rotation ticks, each row followed by its count of ticks:
The counts run from 0 to 692.
-14 1 -5 -6 1 5 3 12 21 6 -3 11 11 13 -4 4 -2 -16 16 0 13 -21 -31 8 -15 1 2 -17 -8 3 16 -5 -1 14 12 11 9 12 -18 -1 -16 -2 -8 -4 0 -12 -17 2 -8 -11 -15 3 2 -6 -3 10 -1 -4 1 -15 21 -20 6 19 -14 39 4 25 18 -20 -17 12 23 -18 -5 11 2 -14 16 -6 3 -9 -13
502
-14 10 -15 6 13 -2 -3 18 13 19 -2 17 21 6 -12 18 3 -11 9 5 11 -21 -33 0 -22 -11 -5 -10 -11 26 -4 4 -3 10 3 6 3 17 -27 -6 -13 21 -5 -16 -6 2 6 13 -10 -20 -4 5 9 0 -14 -3 -7 -6 7 0 11 -11 2 6 -21 31 18 20 15 -11 -21 1 12 -19 -19 5 7 0 7 -10 11 11 -13
394
-18 16 -17 -6 5 -3 1 4 3 17 12 17 10 -1 -12 16 5 -19 5 8 14 -19 -35 3 -24 -8 -19 -18 -4 19 3 8 -1 18 5 9 -7 8 -15 -1 -12 19 2 -10 -3 -2 -5 -12 0 -4 -3 13 18 -3 -14 0 -1 5 10 -5 7 -16 7 12 -20 29 20 17 21 -17 -19 14 8 -19 -15 17 5 -10 -3 -11 11 13 -18
128
-13 13 -25 5 10 -4 -18 10 -4 19 -1 19 18 -5 -15 12 16 -9 6 -1 10 -22 -27 4 -14 -19 -2 -21 10 11 3 6 -10 8 11 12 2 15 -1 -16 -10 14 15 -17 -7 -4 1 16 -16 -9 -4 2 1 -5 -14 8 7 12 11 -7 8 -12 6 17 -11 22 11 30 14 -11 -20 13 8 -10 -16 18 2 -12 12 -16 6 4 -10
387
-34 7 -18 15 1 -6 -4 10 -2 26 5 16 8 2 -16 16 0 1 2 7 18 -10 -21 -6 -13 -9 -12 -14 1 13 -2 -9 11 9 11 11 10 13 -11 -3 -21 11 13 -7 3 -7 -1 9 -6 -12 -8 9 3 -3 -14 14 -1 13 -2 7 11 -14 0 19 -18 23 15 14 35 -3 -27 13 2 -29 -15 7 12 -1 11 -18 8 5 -10
453
-13 13 -11 -6 -2 -5 4 12 9 23 5 19 15 -5 -3 12 12 -10 6 -5 0 -16 -36 -4 -15 -22 -15 -22 9 13 -9 4 8 4 12 7 -9 16 -28 -5 -10 4 14 -17 7 -7 -7 0 -19 -11 -10 1 -3 1 -17 12 -1 8 -4 -5 -3 -17 14 9 -16 19 -1 21 18 -23 -16 8 9 -24 -12 7 3 -6 10 -5 10 16 -17
173
-16 11 -10 -6 11 6 8 17 15 7 9 16 25 -6 -4 5 -5 -11 11 4 -1 -23 -49 -4 -23 -16 -15 -16 -4 15 -5 6 10 21 9 16 0 11 -30 -2 -25 6 0 -10 -4 -11 -6 -4 -3 -12 -9 7 12 3 -6 -11 -11 4 -3 -18 5 -13 4 7 -16 20 4 18 14 -20 -15 4 5 -11 -3 5 -5 -17 3 -2 6 2 -20
435
-16 -1 -20 -3 9 4 -4 8 14 17 -7 8 16 -3 -28 20 0 8 18 -1 18 -19 -29 7 -4 0 3 -19 -2 5 4 -12 -13 14 7 10 15 10 -12 4 -10 -1 10 -11 -12 -2 -10 13 -15 -14 -4 -5 -7 4 -14 8 2 2 1 -17 9 -17 7 11 -17 32 10 26 24 -6 -22 5 15 -13 -16 4 6 -15 11 -19 4 -7 -9
321
-18 15 -19 -1 15 4 -8 14 -1 21 -5 23 20 -4 -11 0 15 -8 -1 8 -4 -15 -33 6 -20 -24 -9 -14 -1 5 -11 5 8 12 11 26 4 9 -27 -13 -23 10 13 -6 0 -6 -12 18 -10 -4 -11 -5 0 4 -5 -1 4 15 6 -8 -6 -14 8 15 -15 24 12 29 14 -21 -10 8 2 -4 -2 13 -10 -12 2 -7 1 -6 -20
651
-15 13 -5 5 9 0 -10 17 17 13 -1 13 9 1 -18 16 6 -4 16 2 12 -18 -28 7 -12 -6 3 -14 -3 12 2 5 -2 15 9 26 10 28 -5 -12 -24 5 -6 -4 -4 -17 -1 14 -16 -16 6 10 5 6 0 -5 2 2 7 -7 10 -13 -6 23 -5 37 22 19 19 -9 -14 16 3 -8 -21 12 10 -10 0 -7 5 -8 -11
563
-24 16 -5 8 15 4 -7 21 9 25 -6 16 15 1 -15 16 5 4 5 -5 9 -12 -30 -2 -17 -15 -6 -17 -7 18 -13 1 5 12 9 23 8 24 -29 1 -29 8 5 -6 -3 -11 8 18 -20 -11 -5 -1 -4 4 -8 4 -3 -4 -2 -9 -5 -14 2 14 -13 22 10 18 16 -9 -11 2 4 -15 -13 3 2 -2 10 -7 6 0 -20
214
-16 12 -6 2 11 0 -9 17 16 11 -4 14 7 3 -16 17 3 -1 17 -3 11 -16 -37 5 -17 -1 5 -13 -7 13 2 5 -7 19 10 25 15 24 -7 -2 -28 10 -8 4 -5 -15 3 9 -14 -17 2 12 3 5 -5 -6 -3 -2 2 -14 4 -15 1 24 -9 34 21 14 21 -7 -14 15 -1 -10 -19 18 5 -12 2 -3 2 -3 -10
562
-20 15 -16 10 4 -10 -4 11 -1 32 -2 16 11 2 1 4 8 -12 -3 6 2 -13 -30 -5 -18 -23 -17 -12 -4 7 -6 -4 11 6 13 19 0 10 -18 -11 -16 4 12 -10 -1 -4 -7 8 -8 -15 -15 9 5 -13 -15 11 -6 22 1 5 2 -10 8 14 -15 29 14 22 31 -17 -18 11 3 -18 -7 9 8 0 13 -10 14 10 -14
311
-23 5 -18 -12 12 5 5 3 2 6 0 15 17 8 -18 6 -4 0 12 17 -9 -12 -35 4 -14 -1 -4 -23 -11 -12 -2 3 14 19 5 15 10 9 -26 -2 -18 -6 2 -5 -6 -12 -21 6 -4 2 -4 1 5 8 -1 0 -5 8 -2 -18 5 -18 -6 8 -23 37 11 24 25 -20 -12 16 4 -19 -7 14 5 -17 -8 -5 -5 -10 -8
405
-23 18 -22 5 14 2 -11 14 -2 18 2 18 17 -11 -22 20 12 4 7 8 9 -15 -24 9 -17 -12 -5 -17 12 4 2 2 -4 15 9 21 8 26 3 -12 -26 8 3 -7 -12 -16 -1 9 -12 -7 10 9 5 1 -6 -2 4 9 7 -7 0 -13 -1 22 -10 20 18 21 20 -7 -20 13 -1 -11 -19 22 11 -12 -5 -14 3 3 -5
82
-19 11 -7 7 -5 -3 9 17 11 -1 9 26 22 -2 -6 7 -10 -15 15 9 5 -16 -32 -3 -14 -17 -13 -20 3 14 -5 9 -2 7 4 11 -10 7 -25 -6 -16 3 -3 -9 8 -10 -14 -6 -12 -13 -6 8 5 -2 -16 2 -12 4 -1 -9 18 -16 -1 29 -14 20 0 11 17 -21 -17 15 6 -34 -10 15 13 -8 -10 -3 9 7 -13
335
-29 5 -21 2 9 6 -3 12 -5 9 -15 21 27 5 -4 -4 2 -2 8 9 -6 -8 -28 8 -9 -15 -8 -17 -2 -7 -10 -1 1 8 9 19 4 6 -16 -7 -15 -6 6 -1 1 -8 -23 14 -11 -4 -14 -12 -9 -6 -11 8 2 15 1 -21 3 -23 4 24 -15 24 0 33 16 -22 -16 12 15 -20 3 20 -2 -19 4 -5 -2 -9 -20
547
-20 5 -14 -1 8 10 -7 9 15 22 -6 0 22 2 -23 22 0 6 12 0 18 -13 -30 7 -9 -6 -4 -17 -4 5 2 -15 -13 17 5 6 8 18 -10 1 -13 2 8 -9 -14 -6 -7 5 -15 -18 1 -2 -7 -5 -11 10 1 5 -1 -11 10 -16 12 13 -15 28 15 25 25 -5 -22 6 13 -22 -14 4 16 -15 3 -19 5 -3 -6
320
-20 6 -16 -4 2 8 -3 5 5 9 7 21 10 6 -21 6 7 -14 8 7 15 -17 -22 20 -13 1 -8 -21 -4 4 6 6 2 14 4 10 0 7 -31 -5 -8 4 3 -9 -2 -3 -28 -2 -8 2 -10 -8 2 2 -2 11 4 -2 2 -7 17 -22 6 22 -20 31 13 31 9 -19 -17 19 19 -29 -12 20 4 -10 -4 -13 1 -9 -12
506
-15 9 -11 -7 0 0 -15 7 1 13 -13 20 12 -1 -14 11 21 -11 4 -2 4 -19 -35 9 -14 -14 3 -21 0 1 -3 11 -5 7 13 16 6 13 -19 -6 -10 -1 14 -3 7 -4 -22 14 -23 -6 -16 -5 -9 -5 -7 16 9 5 -4 -14 2 -20 12 26 -16 32 0 29 7 -22 -13 18 12 -16 -12 24 -4 -10 8 -6 2 3 -10
686
-30 -4 -18 7 7 -3 4 16 9 4 4 20 20 5 -13 8 -8 -3 8 14 5 -20 -35 -12 -18 -7 -1 -10 -3 17 5 3 14 15 7 15 18 10 -18 -8 -28 9 -3 -8 3 -10 2 11 -2 -10 -9 8 12 7 -6 -9 -12 6 0 -10 17 -9 -21 15 -18 22 12 16 29 -8 -25 15 7 -12 -11 6 2 -15 6 -12 -3 -8 -14
191
-23 -1 -6 -12 -4 7 6 8 23 11 11 8 10 1 -18 9 -9 -8 14 6 9 -22 -45 -4 -15 -3 -9 -14 -8 10 2 -7 7 20 5 9 7 8 -34 7 -21 0 6 -4 0 -7 -17 -11 -4 -13 -18 7 9 2 -2 1 -7 9 -5 -12 12 -15 6 15 -18 28 12 13 24 -21 -17 14 7 -13 -5 -1 2 -16 5 -13 0 -2 -13
538
-30 -3 -15 4 5 -6 5 13 1 6 -9 23 16 5 -6 13 -6 4 17 4 12 -19 -36 -14 -11 -7 -5 -18 -5 15 2 -3 -7 6 10 4 16 4 -7 7 -16 5 5 -6 3 0 4 9 -12 -9 -11 13 10 -4 -21 4 -9 -4 -1 -14 9 -14 -7 20 -20 22 4 14 28 -6 -27 9 9 -26 -16 14 6 -12 12 -7 7 3 -18
152
-16 5 -8 -13 6 2 1 12 18 11 6 10 15 0 -10 21 3 -7 15 1 11 -25 -43 -3 -18 -10 -9 -17 -7 19 4 1 1 18 9 2 2 20 -30 8 -16 11 3 -14 -8 -3 5 -5 -6 -12 -5 12 13 -2 -9 0 -2 -10 2 -9 7 -12 9 2 -23 28 11 15 16 -11 -20 2 7 -26 -19 7 10 -7 7 -5 13 15 -12
396
-27 -3 -22 5 18 12 -3 11 7 10 -6 14 26 5 -18 3 -2 -1 8 10 5 -17 -30 9 -17 0 7 -11 -6 0 2 -6 -3 16 -1 17 17 13 -13 -4 -26 5 2 -4 -12 -8 -8 19 -1 -2 -7 -1 2 0 2 -3 6 2 7 -16 17 -10 -8 16 -21 27 15 31 16 -7 -18 7 12 -10 -8 12 1 -21 8 -17 -3 -12 -7
325
-14 3 -14 -17 -2 -1 4 10 19 7 5 8 12 5 -1 14 2 -19 14 -1 2 -24 -48 -7 -22 -13 -4 -11 -1 13 5 1 10 12 15 0 8 16 -19 -2 -15 6 1 -10 2 -9 -1 -6 -7 -14 -14 17 14 -2 -5 0 -2 7 2 -9 9 -9 4 1 -11 35 7 18 22 -23 -20 12 5 -12 -8 5 8 -16 11 -6 9 16 -11
93
-32 7 -15 -3 8 5 5 7 6 10 10 23 18 4 -9 -1 0 -9 6 6 9 -21 -30 3 -21 -9 -18 -14 0 15 4 2 16 22 9 8 5 6 -20 -4 -23 14 2 -5 -2 -10 -12 -2 2 6 -15 -1 14 5 2 6 5 2 1 -13 10 -17 -3 16 -21 23 5 27 11 -21 -22 11 19 -13 -7 9 -9 -17 11 -8 -1 -10 -22
27
-20 12 -11 -3 3 0 5 12 0 6 2 27 15 4 -1 -2 4 -21 2 6 1 -21 -38 3 -25 -17 -15 -13 -4 14 -1 9 13 13 8 16 -1 8 -32 -4 -22 13 1 -10 6 -3 -12 2 -2 4 -18 1 11 -5 -3 0 -3 1 1 -3 5 -14 2 17 -27 25 3 21 6 -25 -14 7 7 -22 -6 21 -6 -10 5 1 10 7 -17
472
-14 2 -8 -13 4 4 -1 8 15 20 0 11 14 0 -16 19 7 5 15 1 -2 -12 -38 2 -16 -9 -4 -22 -9 1 -10 7 9 16 12 11 4 16 -34 1 -7 -4 13 -12 4 -15 -11 2 -15 -14 -6 -2 -6 11 -6 8 -1 11 -5 -20 -5 -17 9 0 -10 31 6 22 22 -25 -9 12 7 -14 -3 3 3 -14 1 -7 2 2 -19
137
-13 7 -26 -5 14 -4 -7 11 -2 11 10 17 11 -10 -16 12 11 -6 10 6 8 -32 -40 -2 -14 -15 -5 -13 11 9 13 3 -3 14 10 19 14 9 5 -7 -19 9 17 -13 -10 -3 -5 3 -8 -5 -1 14 13 6 -10 -3 0 7 9 -9 3 -13 -2 15 -19 20 11 21 21 -12 -22 14 0 -2 -17 23 0 -17 8 -13 1 4 -11
85
-21 1 -13 -9 -8 -1 3 15 17 -4 7 13 15 4 -6 7 -12 -10 18 2 5 -23 -44 -5 -14 -10 -2 -16 1 5 7 2 1 15 13 10 6 10 -10 -2 -19 -4 -3 -6 11 -18 -14 -10 -12 -13 -12 7 5 -5 -9 6 -4 10 -5 -19 19 -16 2 22 -5 27 1 13 24 -21 -21 22 8 -19 -5 11 5 -23 5 -9 -1 1 -13
197
-10 13 -18 1 11 -3 -13 18 4 18 -9 14 13 -3 -9 8 10 -9 9 5 3 -18 -32 9 -12 -12 4 -6 -1 -2 8 -7 -3 6 7 22 10 21 0 -16 -27 4 0 -5 -12 -6 -6 17 -9 -19 2 12 9 -9 -8 -4 -3 7 13 0 9 -14 4 20 -14 33 18 27 23 -8 -19 11 -2 -14 -14 24 12 -6 4 -10 12 10 -2
526
-9 11 -9 -8 4 -3 1 15 9 16 -10 12 17 -1 1 11 8 -1 10 -4 -1 -13 -44 -2 -14 -22 -9 -22 -6 3 -13 3 -1 12 12 16 1 17 -25 1 -13 -1 8 -6 5 -8 -2 8 -19 -16 -13 1 -1 -6 -16 10 -10 7 -4 -15 -7 -20 17 11 -16 29 2 20 19 -22 -9 2 8 -16 -4 10 1 -10 12 6 11 8 -25
175
-7 13 -23 1 11 -6 -10 19 3 16 -13 14 11 1 -6 6 12 -7 12 1 -3 -23 -35 2 -9 -12 9 -15 -1 -2 6 -1 -3 8 14 25 11 22 3 -17 -21 0 1 -8 -9 -8 -6 20 -12 -14 0 13 5 -7 -12 -2 -2 4 8 -4 4 -14 -2 17 -9 34 14 28 23 -11 -12 9 1 -11 -16 22 9 -11 13 -4 11 -1 -10
525
-24 -2 -18 -6 8 -2 7 6 -2 6 0 22 14 10 -3 -6 -2 -15 11 15 2 -24 -29 4 -15 -1 -8 -20 -8 -5 10 1 16 15 7 13 9 -2 -20 -1 -17 0 0 -5 -4 -1 -22 7 2 4 -14 4 10 -5 -7 1 -7 1 3 -8 15 -21 -7 17 -32 31 6 25 17 -17 -22 11 13 -31 -8 22 0 -14 5 -6 5 -6 -11
368
-23 16 0 6 1 8 4 21 17 7 14 22 19 4 -9 8 -6 -9 14 1 10 -18 -30 4 -19 -9 -13 -14 4 16 0 3 9 19 10 13 3 26 -18 -1 -32 6 -9 -5 -5 -23 -5 -2 -7 -7 5 12 9 5 1 -2 -7 -7 0 -5 10 -12 -6 22 -13 20 6 13 14 -11 -20 6 8 -19 -18 9 14 -14 -1 -3 10 -4 -11
296
-19 4 -16 0 3 0 11 8 18 20 8 8 12 2 -20 9 -6 -10 16 9 16 -23 -32 -3 -17 -3 -12 -19 -10 21 3 -3 7 13 6 6 4 4 -27 -2 -8 11 3 -17 -3 2 -8 -4 -8 -16 -12 9 8 7 -9 2 -13 9 6 -12 18 -15 1 5 -19 30 15 17 25 -17 -22 12 17 -17 -11 -3 2 -7 7 -17 6 -4 -21
536
